In the data rows, the value 128 means zero.
What is the hidden score of each row? Scores go from 0 to 20, and 10 is about the middle. The score is a weighted sum of the row's numbers plus the product of two more (or one squared), each taken from its middle value.
np.array([115, 107, 118, 133, 98, 104, 103, 107, 145, 145, 98, 110, 138,
          133, 144, 143, 129, 111, 119]) 13
np.array([100, 105, 115, 132, 130, 104, 115, 108, 142, 144, 101, 109, 153,
          129, 138, 150, 122, 106, 118]) 8
np.array([114, 149, 130, 111, 130, 145, 136, 122, 123, 120, 140, 147, 99,
          138, 109, 123, 110, 147, 140]) 8
np.array([153, 160, 144, 105, 134, 153, 159, 135, 89, 111, 141, 158, 106,
          133, 100, 99, 124, 147, 136]) 9
np.array([155, 156, 147, 91, 127, 163, 160, 135, 111, 108, 161, 154, 114,
          106, 114, 96, 129, 156, 125]) 4
np.array([125, 118, 118, 148, 127, 102, 110, 128, 130, 140, 113, 103, 110,
          128, 164, 134, 120, 113, 113]) 16
np.array([130, 140, 144, 172, 134, 155, 153, 147, 139, 105, 155, 153, 127,
          121, 93, 127, 125, 123, 172]) 7
np.array([154, 144, 135, 142, 135, 140, 131, 139, 126, 112, 160, 151, 128,
          145, 88, 135, 141, 146, 168]) 11
np.array([170, 177, 154, 82, 120, 153, 165, 106, 73, 156, 167, 156, 78,
          127, 138, 67, 133, 148, 113]) 5
np.array([105, 101, 122, 137, 115, 103, 111, 121, 133, 126, 90, 110, 156,
          121, 137, 160, 132, 119, 131]) 13
np.array([119, 113, 112, 145, 129, 106, 116, 120, 129, 142, 116, 105, 127,
          130, 157, 132, 117, 97, 104]) 13
np.array([101, 108, 124, 139, 113, 124, 128, 134, 137, 134, 117, 115, 146,
          106, 148, 129, 126, 115, 110]) 13
np.array([120, 121, 123, 137, 124, 114, 123, 103, 124, 153, 108, 107, 135,
          121, 151, 127, 118, 105, 97]) 11
np.array([152, 149, 150, 107, 135, 168, 165, 133, 122, 101, 159, 151, 116,
          111, 110, 100, 132, 156, 121]) 2
np.array([117, 120, 126, 105, 122, 108, 110, 112, 137, 151, 115, 112, 129,
          129, 155, 133, 129, 126, 106]) 9
np.array([116, 113, 121, 131, 96, 107, 106, 117, 139, 133, 104, 111, 129,
          128, 156, 144, 138, 120, 125]) 16
np.array([127, 101, 117, 165, 143, 112, 107, 148, 158, 128, 141, 95, 150,
          119, 146, 158, 116, 98, 123]) 12
np.array([149, 160, 161, 115, 137, 157, 166, 143, 96, 123, 142, 155, 103,
          116, 121, 98, 114, 153, 125]) 9
np.array([129, 105, 116, 146, 123, 99, 104, 147, 152, 130, 118, 100, 142,
          140, 154, 140, 132, 110, 113]) 14
np.array([108, 104, 117, 150, 108, 108, 106, 114, 147, 149, 103, 111, 141,
          123, 149, 147, 133, 117, 134]) 12
np.array([162, 159, 145, 103, 134, 170, 161, 140, 98, 124, 160, 155, 105,
          122, 115, 87, 136, 154, 125]) 3
np.array([120, 104, 110, 161, 131, 104, 109, 128, 135, 124, 117, 99, 145,
          133, 152, 148, 125, 111, 129]) 16
np.array([97, 100, 113, 156, 148, 108, 102, 104, 149, 123, 95, 104, 149,
          124, 139, 160, 128, 108, 117]) 13
np.array([113, 103, 120, 135, 115, 106, 101, 97, 142, 162, 85, 112, 164,
          123, 148, 149, 143, 113, 113]) 11
np.array([119, 105, 118, 152, 159, 99, 100, 132, 130, 136, 122, 94, 145,
          132, 151, 139, 117, 106, 107]) 13
np.array([117, 118, 111, 125, 119, 117, 124, 110, 132, 158, 106, 110, 129,
          122, 141, 133, 119, 121, 95]) 6
np.array([111, 113, 114, 147, 146, 99, 117, 131, 136, 150, 109, 102, 119,
          121, 163, 142, 118, 105, 93]) 10
np.array([111, 102, 110, 146, 117, 112, 105, 123, 152, 147, 106, 106, 140,
          133, 159, 136, 139, 117, 129]) 11
np.array([150, 147, 155, 157, 130, 144, 146, 123, 119, 119, 156, 153, 114,
          129, 101, 123, 130, 130, 162]) 9
np.array([137, 126, 123, 76, 120, 96, 103, 96, 107, 187, 116, 103, 110,
          141, 156, 111, 125, 123, 95]) 10
np.array([127, 108, 115, 167, 144, 107, 113, 139, 127, 132, 111, 101, 130,
          128, 143, 142, 119, 100, 119]) 14
np.array([152, 170, 145, 83, 133, 131, 134, 101, 95, 153, 138, 152, 62,
          159, 109, 85, 116, 125, 128]) 8
np.array([97, 105, 100, 136, 120, 111, 110, 118, 134, 145, 96, 109, 127,
          112, 154, 155, 103, 110, 102]) 10
np.array([118, 109, 120, 107, 140, 117, 97, 136, 122, 152, 124, 111, 133,
          139, 136, 126, 135, 117, 118]) 10
np.array([120, 108, 113, 147, 133, 104, 106, 133, 134, 137, 128, 108, 139,
          127, 149, 141, 127, 99, 115]) 12
np.array([175, 153, 146, 69, 159, 143, 128, 142, 94, 101, 153, 152, 104,
          151, 98, 104, 149, 166, 151]) 8
np.array([159, 171, 150, 90, 150, 142, 166, 109, 91, 142, 141, 155, 77,
          132, 120, 75, 109, 142, 95]) 3
np.array([161, 170, 140, 92, 154, 170, 162, 131, 84, 147, 168, 157, 103,
          119, 144, 76, 134, 145, 122]) 4
np.array([147, 150, 145, 120, 138, 156, 161, 144, 106, 108, 156, 162, 115,
          120, 103, 107, 129, 141, 139]) 7
np.array([111, 100, 129, 133, 110, 104, 105, 112, 154, 154, 103, 106, 158,
          132, 137, 153, 133, 117, 133]) 9
np.array([128, 138, 147, 128, 129, 148, 139, 135, 140, 95, 152, 151, 130,
          122, 97, 143, 130, 130, 162]) 8
np.array([130, 119, 115, 113, 123, 110, 106, 115, 144, 141, 116, 106, 136,
          125, 152, 131, 131, 137, 102]) 15
np.array([153, 161, 154, 113, 134, 151, 162, 112, 117, 111, 139, 163, 102,
          114, 121, 100, 127, 141, 143]) 9
np.array([136, 146, 154, 154, 139, 161, 161, 146, 104, 104, 161, 156, 131,
          116, 102, 121, 130, 154, 174]) 7
np.array([93, 102, 115, 140, 104, 112, 116, 128, 183, 127, 109, 110, 171,
          124, 142, 163, 118, 123, 114]) 7
np.array([113, 103, 123, 140, 101, 105, 105, 122, 155, 147, 101, 114, 156,
          138, 135, 143, 136, 117, 122]) 10
np.array([109, 107, 128, 129, 109, 106, 108, 110, 154, 148, 104, 108, 144,
          119, 143, 139, 132, 117, 115]) 9
np.array([146, 149, 156, 123, 131, 168, 161, 174, 92, 108, 159, 157, 127,
          117, 110, 108, 149, 167, 135]) 14
np.array([128, 109, 122, 122, 118, 112, 108, 125, 137, 133, 123, 107, 149,
          129, 148, 133, 137, 120, 113]) 11
np.array([153, 169, 146, 74, 128, 158, 159, 124, 74, 148, 150, 155, 74,
          138, 127, 73, 118, 158, 123]) 5
np.array([151, 155, 148, 133, 151, 156, 167, 120, 100, 114, 144, 158, 99,
          118, 100, 107, 121, 141, 128]) 4
np.array([155, 141, 151, 127, 148, 159, 155, 157, 116, 95, 158, 154, 129,
          130, 95, 123, 146, 162, 160]) 4
np.array([113, 94, 116, 142, 111, 110, 100, 135, 152, 131, 104, 111, 156,
          126, 138, 150, 146, 123, 140]) 11
np.array([159, 151, 151, 131, 151, 159, 154, 156, 84, 115, 153, 157, 118,
          132, 100, 103, 138, 162, 156]) 7
np.array([166, 159, 153, 96, 128, 163, 151, 143, 86, 112, 158, 155, 112,
          128, 115, 93, 139, 172, 139]) 8
np.array([133, 139, 141, 134, 138, 150, 142, 145, 142, 96, 156, 145, 130,
          124, 95, 147, 127, 128, 160]) 6
np.array([157, 146, 143, 137, 154, 162, 156, 135, 136, 88, 161, 148, 140,
          118, 106, 124, 143, 145, 154]) 9
np.array([165, 160, 162, 78, 133, 156, 159, 128, 87, 134, 156, 155, 107,
          134, 123, 84, 130, 156, 105]) 5
np.array([122, 109, 121, 155, 113, 105, 112, 135, 139, 150, 104, 107, 139,
          129, 149, 144, 130, 116, 108]) 11
np.array([94, 106, 114, 137, 123, 102, 113, 120, 127, 135, 91, 110, 146,
          138, 140, 154, 126, 121, 120]) 14
np.array([105, 100, 113, 141, 117, 109, 121, 113, 137, 131, 88, 106, 141,
          124, 145, 162, 127, 116, 112]) 10
np.array([113, 98, 116, 147, 124, 108, 94, 119, 151, 138, 106, 109, 155,
          137, 140, 158, 151, 128, 148]) 13
np.array([129, 133, 142, 173, 127, 160, 155, 177, 141, 78, 162, 158, 162,
          121, 99, 140, 144, 137, 191]) 12
np.array([118, 118, 127, 112, 108, 109, 109, 108, 135, 144, 115, 113, 127,
          114, 146, 129, 113, 118, 114]) 12
np.array([106, 104, 119, 127, 111, 106, 98, 123, 157, 143, 113, 106, 150,
          126, 142, 147, 133, 118, 138]) 11
np.array([117, 130, 126, 93, 117, 106, 122, 104, 134, 156, 111, 114, 104,
          126, 163, 115, 119, 115, 74]) 10
np.array([155, 155, 126, 83, 134, 172, 150, 156, 92, 98, 154, 154, 94,
          122, 119, 91, 136, 172, 131]) 9
np.array([172, 166, 147, 94, 122, 157, 158, 121, 116, 109, 166, 148, 110,
          116, 126, 95, 140, 152, 114]) 10
np.array([174, 150, 151, 145, 143, 158, 164, 127, 110, 127, 179, 153, 182,
          119, 86, 130, 161, 144, 133]) 11
np.array([100, 98, 111, 143, 134, 111, 114, 120, 168, 101, 101, 101, 153,
          113, 153, 168, 127, 120, 118]) 13
np.array([124, 129, 140, 145, 158, 151, 134, 143, 128, 108, 152, 142, 139,
          124, 79, 150, 127, 119, 167]) 4
np.array([95, 95, 118, 144, 142, 116, 108, 133, 166, 110, 104, 104, 171,
          125, 139, 170, 139, 114, 127]) 13
np.array([155, 159, 137, 116, 122, 151, 163, 136, 89, 120, 146, 159, 97,
          128, 112, 93, 139, 163, 144]) 6
np.array([125, 142, 134, 136, 136, 144, 139, 138, 132, 108, 145, 148, 127,
          129, 92, 137, 120, 129, 161]) 7
np.array([96, 100, 94, 169, 152, 110, 106, 141, 184, 117, 122, 95, 154,
          117, 146, 153, 125, 107, 98]) 9
np.array([142, 137, 134, 138, 141, 150, 137, 141, 147, 87, 164, 146, 141,
          135, 82, 140, 144, 138, 177]) 8
np.array([82, 92, 119, 159, 129, 114, 117, 138, 154, 118, 106, 109, 172,
          125, 122, 172, 121, 118, 144]) 10
np.array([168, 162, 140, 83, 125, 160, 158, 133, 95, 120, 161, 155, 107,
          126, 113, 81, 137, 173, 115]) 3
np.array([104, 105, 118, 153, 110, 113, 113, 132, 145, 147, 94, 110, 137,
          119, 144, 150, 132, 124, 133]) 10
np.array([134, 130, 134, 135, 135, 158, 134, 172, 130, 76, 147, 151, 116,
          136, 92, 128, 139, 144, 189]) 17
np.array([160, 163, 139, 81, 109, 161, 163, 130, 114, 112, 161, 163, 120,
          117, 125, 82, 146, 172, 112]) 4
np.array([100, 111, 114, 145, 116, 106, 111, 99, 139, 154, 89, 113, 136,
          134, 151, 139, 136, 116, 108]) 11
np.array([101, 109, 114, 127, 119, 107, 118, 117, 147, 134, 97, 112, 135,
          125, 147, 142, 114, 110, 110]) 12
np.array([123, 106, 122, 140, 135, 99, 95, 119, 146, 127, 114, 107, 136,
          127, 152, 139, 127, 106, 108]) 15
np.array([105, 93, 111, 157, 130, 114, 109, 135, 149, 121, 94, 109, 186,
          121, 146, 174, 141, 112, 123]) 13
np.array([150, 146, 143, 130, 152, 166, 154, 162, 109, 107, 154, 160, 124,
          133, 113, 109, 123, 154, 146]) 9
np.array([141, 123, 118, 120, 131, 96, 105, 106, 120, 155, 118, 105, 99,
          132, 160, 129, 112, 95, 91]) 14
np.array([156, 151, 149, 126, 131, 160, 166, 156, 108, 98, 152, 163, 118,
          123, 109, 108, 136, 156, 152]) 8
np.array([119, 110, 112, 114, 123, 118, 112, 133, 139, 133, 115, 111, 140,
          130, 149, 131, 129, 119, 116]) 10
np.array([123, 116, 107, 132, 134, 98, 103, 119, 124, 153, 113, 99, 119,
          144, 165, 123, 114, 98, 100]) 15
np.array([124, 110, 117, 123, 125, 117, 110, 123, 167, 123, 112, 107, 150,
          114, 147, 138, 130, 118, 96]) 11
np.array([134, 115, 110, 109, 141, 96, 88, 120, 138, 149, 112, 100, 131,
          149, 146, 141, 128, 122, 111]) 15
np.array([112, 116, 119, 112, 122, 113, 113, 125, 140, 145, 113, 108, 132,
          124, 152, 117, 125, 119, 104]) 10
np.array([115, 110, 131, 119, 118, 95, 102, 106, 140, 170, 101, 109, 145,
          134, 148, 142, 138, 99, 121]) 9
np.array([123, 101, 117, 124, 122, 104, 95, 116, 149, 134, 108, 106, 144,
          138, 139, 154, 141, 123, 125]) 12
np.array([130, 120, 114, 124, 134, 94, 107, 109, 120, 154, 111, 103, 119,
          138, 159, 122, 114, 104, 88]) 13
np.array([162, 166, 149, 112, 143, 149, 162, 121, 82, 141, 140, 155, 92,
          130, 117, 92, 122, 146, 121]) 5
np.array([145, 156, 142, 119, 125, 168, 167, 138, 100, 117, 170, 157, 116,
          113, 120, 88, 129, 156, 120]) 4
np.array([102, 116, 113, 123, 118, 103, 115, 106, 135, 159, 94, 107, 126,
          125, 153, 145, 114, 121, 99]) 8
np.array([137, 160, 151, 99, 124, 162, 161, 126, 113, 132, 154, 155, 106,
          108, 120, 85, 126, 160, 119]) 2
np.array([126, 116, 112, 119, 113, 116, 113, 121, 137, 137, 119, 112, 130,
          123, 144, 128, 119, 123, 104]) 10
np.array([130, 128, 112, 86, 132, 102, 111, 100, 126, 155, 110, 106, 110,
          130, 166, 121, 117, 109, 73]) 10
np.array([106, 85, 113, 136, 139, 111, 77, 143, 169, 109, 112, 104, 172,
          139, 122, 167, 154, 133, 166]) 12
np.array([146, 145, 132, 83, 142, 132, 102, 123, 103, 121, 136, 144, 110,
          176, 84, 129, 142, 165, 166]) 9
np.array([117, 103, 118, 168, 146, 106, 108, 123, 148, 128, 118, 99, 165,
          130, 137, 149, 123, 101, 118]) 13
np.array([130, 115, 119, 122, 123, 91, 108, 105, 140, 144, 107, 100, 108,
          133, 144, 137, 107, 94, 101]) 13
np.array([99, 96, 116, 151, 128, 109, 104, 132, 154, 138, 111, 104, 168,
          124, 141, 153, 138, 111, 141]) 10
np.array([132, 120, 117, 108, 126, 93, 100, 103, 144, 149, 110, 105, 120,
          146, 152, 119, 109, 103, 88]) 13
np.array([92, 96, 123, 159, 94, 106, 129, 135, 131, 132, 92, 108, 145,
          103, 142, 148, 140, 117, 132]) 14
np.array([120, 108, 112, 135, 130, 104, 107, 135, 141, 141, 115, 105, 146,
          128, 148, 139, 120, 109, 120]) 11
np.array([119, 136, 132, 139, 143, 150, 142, 148, 138, 101, 152, 151, 132,
          125, 96, 142, 132, 139, 176]) 5
np.array([122, 106, 131, 102, 99, 106, 96, 121, 153, 140, 98, 114, 128,
          125, 143, 135, 136, 120, 135]) 13
